Each path below is one point turned by a fixed rotation once a step. After each direction that follows a path, write how fast that rotation turns it, in degrees a step (0 if it stays still).
Each turn is a multiple of 5 degrees from 10 to 175, or 0.
Each row of a path follows its step; steps can be skipped.
path 1
step 0: [-45 -14   0  18  -7 -33  52  14  11   8   1 -13  15   9  -9  -8  -4  -3
 -15  -4 -39 -18 -24   2  -1 -13  20  -9   7 -21 -12 -37]
step 1: [ 29  22   8 -36  29 -19  29  14 -33  -1   6 -34 -11  22  -5  12  14  10
  -2  -3 -27   5   7 -15  39 -13  -5 -17  -2 -15  20  29]
step 2: [-46  13 -20  15  -4 -22 -26  20  10   2 -33 -18  11 -25  21  -5   4 -16
 -27  20 -16 -10  20 -34  23 -28  -1  10 -13 -26  -3   9]
step 3: [  7 -21  -9 -20  -9 -17  -3  22 -28 -34 -30 -31 -24   9 -15 -12 -12  -7
  23   1  25 -10  -8   8  44 -29   1  -3  17  36  -3  -9]
step 4: [  9   5  -6  10  16  10 -37   9   0  -7 -12  -1   0  25  10  17 -14 -31
 -40 -38  17  14  24 -30 -16 -36  23  -9  23 -19   2 -18]
step 5: [ 11  -6   7 -15 -30  28   5 -16 -22  20 -23  -1 -41   4  19  -7  -2  10
  -4   1  35  20  -9 -35  24   1  -1  44 -23  16 -19 -19]
step 6: [ 13  -3   0  25  -8   8  -5 -24  25 -26   3  -4  -4  17  14 -40 -25 -48
  35 -20  25   8  32 -13 -16  14  -6  -9 -13 -15  16  -9]
step 8: [ 19  17  11  39  20   1  28 -33  -3  32   5   4  13  11  48  29  -8 -27
  37  -5  -1  13  -3  14  -3  -2 -12   8  -1   8  15  19]
step 9: [-23   2  14  25 -12 -21   5   7  13   8  11  41  -4 -22 -26  -9  35 -14
   2  19   4  37   6  -5  21  36  26  -3   1  19  12  34]
step 12: [ 28   7 -20   5 -11  22 -22   7   2 -35 -24  -1  16  22  18   7  26  46
   8  13 -19  -1 -22  11 -14  28  36  29   3   7  -3  12]
step 13: [  5 -19 -15 -16  -2   0 -12  -7  43 -17 -16   6 -14 -23 -31  28 -10  25
   0 -12  -5 -11  12 -25 -43  14 -36 -26 -23  20   3   4]
Directions:
[  6 -10  -2   6 -18   8  -5   4 -16  12  10   4   4   3  -4  -3   8  -2
  -3   1   8  -9   0  -9  -4  -1   5  -4  12   1   7  -5] -> 60
[  6  -6  -9   8 -11  -3   7  -3   5   0  -4   9  -4 -11   6   3   2   3
  -6  -1  -1   1 -14   0  -1 -19 -19   5  -4  -4  -2   0] -> 135
[-13  11  -1   6  -9   0  -3   0  16  -2  12   0  -6  -2  -6   9  -3   0
 -11  10  12   5   3  -1  -3  -6   9  -8   0 -12   2   3] -> 155
[  9   5  -5  -5  -6   8   5  -8   0  -3   3   1   4  13   4   4 -15   0
   0  15  -1  -7 -11  -1  13   0   2 -11  -7  12  -3   1] -> 155
[ -6   2  -2  -6  -7  -4   2  -2  -6   4 -11  14 -10   9   8  -4 -11 -11
  10 -10   7   5   6  -7   9  -9   8   2   4  -7   0   7] -> 20
[ -1  -5   8  -4   3   0  -6  -1   6   2   0  -2   1   3  -3  -2  -9  -8
  -1   2  -2  -9  -7  25  -2 -14   5   7  17   1   3  -7] -> 95
[-12  -8   5   5   2   0   2  -6  10 -10   7   1  18  10  10   1  -1  -4
  -4  -5  -3  -9   5 -14  -5  -5  -5   7   7   5  -8   8] -> 170
path 2
step 1: [ 24  51  16  15   7 -19  36 -24 -23  -4 -21   8   4  -6   0  -7   1 -27
  25  16   3  38  20  -6  -2  14 -36  -3 -19  -2  24  -4]
step 3: [ -6  19  20  -1  24 -21   3  16   9  26 -26 -26 -15 -25 -27 -16   9  20
   0 -15  -8  39 -25   2  33 -24  22 -18 -13 -14  12 -32]
step 4: [-28 -16  49 -38 -10 -21 -11  -9 -22 -16  17  -2  18  -8 -35   9   1  -6
  44 -12   1   2   9  10  11   6  26   5   0  17   7 -35]
step 5: [ 27   4  46  13 -40 -23   4 -16 -16   5 -13  28  -1   0  -7   2 -22 -14
   4 -31  -7   8   8   7  51 -11 -25  19  -3 -23  13   4]
step 6: [  4  -1  14   8 -13 -46  52   8  -2  -9   9  28  29  42  13 -11  44 -16
  11   8  10  20  -2  15  -5 -10   1  -7  -1 -19  -1 -11]
step 7: [-20 -27  -6  19  14  -3   0   3   1  39  18  22 -20  30   6 -33  -1 -10
  17 -18 -18  25 -51  -8  18 -23  17  15 -21  -7  17 -12]
step 8: [  0  16   7   4  16   2  -8 -47  -5 -16  -8   3  28  -1 -33 -28   5   9
  43  15 -15  48 -21   0   2 -17  -7 -19  -7  27   5 -28]
step 9: [-14 -11   0 -13 -15  17   0 -12 -12  16 -10  33  21  14 -21 -23 -15  -1
  37  16   1 -15  35   8  45   7  -4  19   2  11  49   5]
step 10: [ 16  27  20  22  16 -22  43  10  26   4 -20  12  13 -16 -14 -32 -14 -16
 -21  21  22  22  17  22  32  -3  -3 -10 -10 -22  29  -6]
step 11: [-16  -1  12 -25  28 -36  17  26   0  14  35   7  -2  17   7 -27 -11 -23
  22   3   8  11   0   1  -5  43  38  12 -12  -6  12 -40]
step 13: [-14  28  25 -21  -9 -19  14   4 -33   7  -4  12  42  25 -15  17  29   6
  40   0 -11  13  38 -15  17 -18  12 -21   9  18  -4  -5]
Directions:
[ -4  16 -11   4   4  -1   6 -10 -13  10  -4   3  -6   6  -1   0   4   2
  10   2  -1  -7  -6  -5  -7 -10  10   1 -11   1 -11   9] -> 65
[  0  14   3   1  11  -1   0   7  -4   1  -1  -9 -10  -4  -6   3  -7   3
   3   7   3  -2   5  -3   4  22   9 -11   3  -3  13   7] -> 40
[  2  -2   0   5  11  -8 -19  -3   7   8  -8   1   0  -3   2   0 -11  -9
   2  -8   7  -1  -5   0   7 -11  -6  -3   3 -12   1  14] -> 155
[ -2  16   6   1   5  -4  10 -12   9  -7   0  -5   6 -10  -5   6   7  -7
  -7   5  -6  -5 -14   6  -7  -8 -10  -7   6  -1   6  -3] -> 160
[ 12   9   3  -9   0   3  -8 -21   0  -5   3  -9  -1  11   0   2  -8   1
   6  -8   3   4  -3   1  -4  13  -7  16  -1   0  -1  -4] -> 100
path 3
step 0: [ -6   6  -5  28  21  -9  19   2  -5 -10  16  24  26  16  17 -12  37   6
 -19  -1  -7  59  13  -8  -4  13  -4  -9  -8  -5 -30  -6]
step 1: [-26  37  19  -8 -11  28 -19 -50  17 -25 -15   1   6 -27  -8  12 -16 -12
  -1  -6   5  -9  -9 -23  -3   4 -20 -29  -3   8   3  -1]
step 2: [  4  -3 -20  12  39 -10   1  -6   4  -1  -5 -42 -25  13   4 -38  -9 -18
   9 -11  -9   2 -32  14   9 -13 -21  28  32   5  10   2]
step 4: [-14  -5 -13 -23 -17 -13  -7 -15 -21   6  15  25  11   2 -12 -12 -15  27
  -1   8  28  -9  40  10 -16 -10   3  29  22   1  47  -4]
step 6: [-11  13   4  16  -1   9  16 -10 -33  -6  21 -17  -3 -41 -17   7  52  19
  19  13 -30   6  -3   1  -5   4  15 -23 -18 -12   9   1]
step 8: [ 12 -13  19  18   1  -6   0 -39  51  15  -9 -19  26   1  18  -4  -5  -6
   0  -5 -27 -23   2  41  15   8   2 -10  20 -15  -8   3]
step 9: [  4 -26 -10 -15  10 -18  -8  -1 -30  -8 -18 -36 -28  34 -11  15 -11  -5
  -3   2  30 -39  -4  -2  -5  -3  17 -16 -34  -1  18 -10]
step 10: [ 33 -20  -7 -10 -11   1   7  31   8 -13  10  23  16  24   3 -12  -1  24
 -15 -28  -8  41  11  12 -45  -2   0  17  -3 -11   0 -12]
step 11: [-25   8  21   7 -55  28   4 -15 -10  18  15  13 -15 -13  -8  33  -1 -21
  -8 -18  21  -3  23 -18  10  -2 -21  -6   8 -21  -8  -6]
step 12: [-25   7 -49   4  30  17  18  -6   1  -2  14   3 -21   2  -7 -12  16 -34
  15   0 -25  18  -8  -5   3 -32  18  11  -1  18   7  28]
step 13: [  1  -8  27   0   8 -32 -13   8  13 -19  28  -8  33 -24   7   3   9  -3
   7   0   4  13 -35 -24  16  28  -5 -11  -6  25 -41   6]
Directions:
[ -2 -11   4  -3   2  -9   5   0  -7  -6  -1  -1  -4  -8  -7   2  -2  13
  -4   8   0  17   3   3 -14   7   1   0  -9  15 -13  -2] -> 110
[  2   7   5  12 -11  -6   4   4   2   9  -6  -2   4  13 -15   4   0  -2
   6  -4  -2  -1   1  -7  -8   0  14   7   6  13   5 -12] -> 60
[ -4   5  -6   7  -1 -10  -5   4   5   2   7  -7  -6   3   0   9  -2   3
  -8  10  -8  -6   2  -4  -9   2  -4   4  15 -16 -18  -1] -> 130
[  0   0  -7   3   5  -2  -5  -5   4  -2   5   0   5   1  -1  -2  14   6
   2  -2 -19   6  10  20  -8 -12  -4   2   7   3  12  -1] -> 175
[-14  -4  -2  -1  -2  -6 -10 -15   7  -6   1   6   6  20  -3  -6   5   8
   1   2   2  -6  -4  -5   0   2   7  -2  -5   3  -4  16] -> 90
[-13  10  -2 -15   4   1  -2   0  -2   8  -3 -14  -5  -6  -2   2   4  -4
  -8  -3   1  -6  13  -5 -12  11   5  -4  -1   2  13   7] -> 140
[ -2  -3 -13   4 -11  10   1  10 -12  -8  -8   9   0   7  -2  -2   6   7
   6  -6   4   3  20  -2  -3   8  -3  -7   2 -11  -3  -2] -> 65
[ -9   3  14  14   2  -3  -9   5   3  -7   6   5 -11  -7  10  -9  -3  -8
   9   2  -1   7  10  -6  -4  -6  13  -5  -4  -3   2   2] -> 60
path 4
step 0: [ -7  -1  44  28  19  -8   9 -22 -38  31  -3   5 -16 -19  -7 -29  11  -2
  20 -35  25  28 -14   8   4  -6 -17   7  -3   8 -22  13]
step 1: [ 21   9 -47 -15  21  42  10 -18  -5  -1 -20  -1  13 -21 -19 -11   3  33
 -25  12  -6 -30  27  -2 -10  15   5   6  -7 -11   7  36]
step 2: [ -3  -6  27 -16 -10 -16  -2   8 -11  -5   5 -18   8  18  14  26   2  43
  16  29  23  29  12  12   5  -7   4 -26  -9  52  27 -14]
step 4: [  3   8 -36 -16   9  18  -4  15   6   5  -8  -4  10  25   0  -1 -18  17
  -9   0 -20  12  50   1 -39  -2 -48 -10 -20 -11 -30  -9]
step 5: [-35   9   5   0  -5   9 -19  -9  -2  13   9   8   9  16   8  25 -12   5
   3 -12   3  40 -36  17  27  14  39 -12 -34  34  -7  22]
step 6: [ 12  -5  28   6  -9  -3   9  -1 -28  34 -18  17 -26 -41   1   0  -4   4
 -19 -12   0 -21  36  -5   8 -17  12 -18  31 -22 -32  22]
step 7: [ 19  18 -31 -22  25   0  10  18  10  20   0  33   1  27 -30  -3   9  35
  15  25  -9  -9   7  13 -33  27  16  -6 -16   5  15 -26]
step 8: [-40 -23  -4 -28 -27 -22   5   1   6  -5  37  -8 -14   5  24  16  -6   6
   5  -1  37 -11 -18   6  17 -43  14 -24 -21   3   8  14]
step 9: [ 16  25  -7  40 -22  10  21   4   0   3 -13  36 -45  -7  14   8 -14  -4
 -17  -8   4  26  -4  -2 -18   7 -31  -7  32 -31 -10 -10]
step 10: [ -8 -19 -11  19  21  32 -17  -2  41  23   5  -4  33  26  -2 -29  -6  17
  27 -11   7  -2   9  -6 -35   3  24  -7 -35  -9 -19  -1]
step 11: [-39   9   6   9  17  11  -8 -19 -27   7  -5   4 -12 -19  25  52   3  24
  11  -6 -12 -14 -21  19  27 -39   8  11   6   2  18  16]
Directions:
[-10  -9   5  -4  -5   8  -8  -1  11   0  11  -1  -3 -13  -6  14   0  -3
  -4   1   6 -13  13 -13  -3   5  -6   3  -3  -3   1   9] -> 155
[ -4  -4   5  -1  14  -8   9  -6   1  -3  12  -9 -14  -3   4   9  14  -3
  -1 -12  -2   6  -6   4   2  -6   5  -1   9   2  -7  10] -> 130
[-12 -16 -10  -4   1   7  -2  11   0   4  -7 -14   0  10  -1   0   6   5
  -4  -8  -7  -2  -2   3 -11  11   4  -7   4   6  11  -4] -> 125
[  0   5  11   2 -10   6   6  -9  -1  18   0  -5  -4  -4   4  -7  14  -8
  -7   0   3  -5  -2   5   2  12  -7  -8   6  -7  -5 -13] -> 120
[ -5  11 -17 -10  16   0   4  -4  -1   9   7 -13   9   1   5   6  -4   2
   6   2   3  -5   1  -1  12   4  -5  -1  -8 -11   2  -4] -> 115
[  5  -6   8  -3  -4 -10  -6   4  -6   3  -9  -2   0 -13   9   6   0  -3
  10  -4  -4  -3 -17   2  -4   2  -7  -7 -17  -7   7   9] -> 130
path 5
step 0: [  4  34   8  36  34  23  -9 -30 -16 -18  20 -23  -6   3  39 -16   5  -1
 -14 -30   7 -16  -6  28  -2  16 -20 -20  13  15  26  10]
step 1: [ 17  33   6 -26 -22  27  14  24   9   8  13   0 -10   5 -19  -2  14   0
 -26  23 -20  31  -1 -23   7  52 -27 -28  -9  -8   1 -23]
step 4: [  2 -12  -1 -34  10   9  19  -4 -27  23  34   9 -28  18  -7  -8  -6 -20
  15 -24 -20   6 -10   3 -41 -28   0  -9   4  -4  36 -42]
step 5: [ -7  25  -3   1  17 -74  21 -43   3   4  -1   3  18  16 -18   6  -6   3
  -5   3 -15  31  -1  14  23  20  15 -16  14   3 -11 -11]
step 6: [ -4 -13   1  14 -16   8   8  -6 -15  46  -6  35  23   9  -5  15 -23  19
 -17   4  51   2  14 -45   9  -3 -13   4 -14 -20   6  32]
step 7: [  0 -19  20 -12 -23  -6   5  -3  -4 -42 -13  -9 -24 -19  38  10 -11  11
  14  -5  63  -7 -10  20  -9 -19  -2 -16   0   3  -5 -39]
step 9: [-38  23 -36 -17 -10 -18 -42  -1 -11 -16  14   3  -3   5   0  -9 -22 -24
  -9  -4  -4  -4   8 -28  -3  13 -10 -28 -28  34  22  32]
step 10: [-10  -7 -13  13   0 -16 -19  28  25 -14 -10  -4 -37  20 -14   3  46  -5
   8  23  24  27 -15 -25  20  -7   9   8 -14 -48 -20  -2]
step 11: [ -7 -44  18 -12 -39 -10 -11   9   3  30 -16  10  15 -16  -9 -15  -5 -25
  27 -12 -14 -32 -22  36 -22 -10   4  30  -1 -11 -21  15]
step 12: [-16 -11 -16   5  38 -14  -7  -2  11  -2   3  -3 -31   2  -1  12   7  17
  -9 -36 -11  -5  16  24   6 -28 -27   3  55  44   3  19]
step 13: [-11   8 -19  20 -32   6  38   4 -29  -2   1 -11  24  30  -8 -19  29   8
 -40  12 -30  21   3 -10  -9 -32 -27 -21  -9 -13   4  -5]
Directions:
[-17  11 -12  -2  -2   3  -7  -4  -5   2   1   6   4  14  -2  -3  -4   5
  -2   6 -15   9   9   2  10   6  -5 -11   4  -1   1  -9] -> 90
[  6  10  -8   0   7  -8 -13  -3  -4   5   3   1 -10   1   2   5 -14  -6
   6   2 -11   0 -15  -4  -1 -11   7   8  -3 -13  -5   1] -> 60
[ -8   3   3  -7   2   1  10  -1  18  -2  -8  16   5  -2   8  -2   4  -9
  -8  -4  -7  -9 -14  -8  -1  -1   4  -3   4  -3  -3 -12] -> 115
[  5   7  -4  10 -12   2  -1  -8  -3  10 -15 -15   7   3  -6   1  10   3
  -7  -2  -3  -6  -3  -7  -9  10   3   4   8 -12  -1  -1] -> 145
[  1  -1   2   4 -17  -7  -5 -13  -9 -13  10   5  13  -5   3   0   5  -1
   5   9  -5  -4 -16   3  -5   0  -9   0  -2   6   3   1] -> 170
[  2  -6 -15  -1   5   5  -5  -7   3  -2  -2  -7   1 -16   2  -9   4   1
   7  -3  -4   2   4 -13   0   6  -4   4 -18   6  -7 -13] -> 55
path 6
step 0: [  4  28  37  -5 -18  13 -16   1  -9 -23  20   9   1 -15 -21  32 -20  31
  -5 -42  -6  11 -25 -17   6 -14  19  23   4 -19  39  23]
step 1: [  5  16  12 -26 -33 -39  -4 -28 -10 -27   9  -5 -29 -12  20  18 -13  -8
  17  -1  28   7 -32   3  17 -22 -10 -15  14 -11  23  43]
step 3: [ 11   8  -7   2 -18  23   1  11 -53 -22  -1 -24  13  26 -30  -5 -26 -23
 -37 -23  -3   4 -26 -20  15 -10 -11  15  35   9  29 -14]
step 5: [ -2  42 -41 -25 -25   4 -45  -9 -22  25  23   7  11 -21 -23  11   2 -15
  13   1  -5  -7  -2  -2 -36   3 -29   1  -7 -19   9  32]
step 6: [ 16  15 -26 -29 -11  27 -15  32 -34  -5  10  -9  20  24  12  17 -30 -42
  18  -6  26 -20 -19  21   6  22   2 -16 -21 -10  24  10]
step 7: [-16   4  23   1  -7   2 -21  28  -2 -35 -21 -27  17  13 -48  23  -8 -14
  22   2 -13 -13 -20   7  -2   3  14 -40 -29 -20  35 -10]
step 8: [  8   2  11   6 -30  -3   5  -8 -13 -26  18   5  28 -34 -32  28  -3   0
  11 -17  -9  14 -24 -32 -14 -14  12  12 -21 -59  18  15]
step 9: [ 13   6  34 -23 -14  -9  -6 -15 -13 -10  46 -16  -9   0  28   6  -2 -12
  16  17  29  19 -31   6   6  17 -10  11   2 -46  37  27]
step 10: [ -2  40  41 -29  -7 -16 -35 -24 -34 -27 -16   1   3  17 -14 -14   0 -26
   1  30  -6  15 -35  17 -15   8  22  -4  17   7  18   0]
step 12: [-34 -15 -11  -7  -8 -26   6   0 -19  21  37 -33 -13   4 -45  -4   7 -14
 -27  -7  -8   3 -17  14  13   5 -25  -5  25 -34  36  18]
step 13: [ -7  34 -15   3 -42 -16 -17   3 -52  33  16   1  20 -12  -2 -15   5 -11
  21  -7 -32   2  -6  23 -27  20  -9  -9  27  -9  26  10]
Directions:
[  4  -4  -6   7  -7  -2  18  -4  -7  -2   1   5   1   3  21   1 -11 -13
   5  -8   9  -4  -1  -6   9  -5  -3  -4  -1  -5   0  -5] -> 140
[ 19  -8  14   1   2  -3   6  -3   2 -19  -8   0  -4  -9   4  10  -1   4
   3   4   2  15   1  -1  -4   3   4   2  -4   1   9   8] -> 45
[ -1   4   1   0  -3   1   3  -7  22  -9   2   4   1   1  -8   1 -10  -6
  -5  -5 -13  -8   7  -5   3 -16  11  -5   5   2   9  -1] -> 100
[  7   0  -4  -3  -8  -9   3   7   0   1  19   3   2   1   5  -7  13   1
  -6   6   7   0   2   6 -12 -17   2  -3 -10   8   9   1] -> 95
[  6  -9   1  -8   8  10   4  11   3   2  16  -7  -6   7   4   6  -7   4
 -11  -1   0  -6 -11  10  14   3   2   7   7   0   6   7] -> 125
[  6  -3 -19   4   2  -1   5  -5  -6   2  -4   2  -6  -1  -4   1  -2  -5
 -11  -1 -10   4   9   6  -7   9 -15  -6  10  12  12   2] -> 40
[ -3  -4  12   3   0 -15   4   2  -6  15  -3   4  -6   0  -2  -2  -2   1
   3 -17   1   4  13  12   3  -2  13   7   8   5   1   6] -> 20
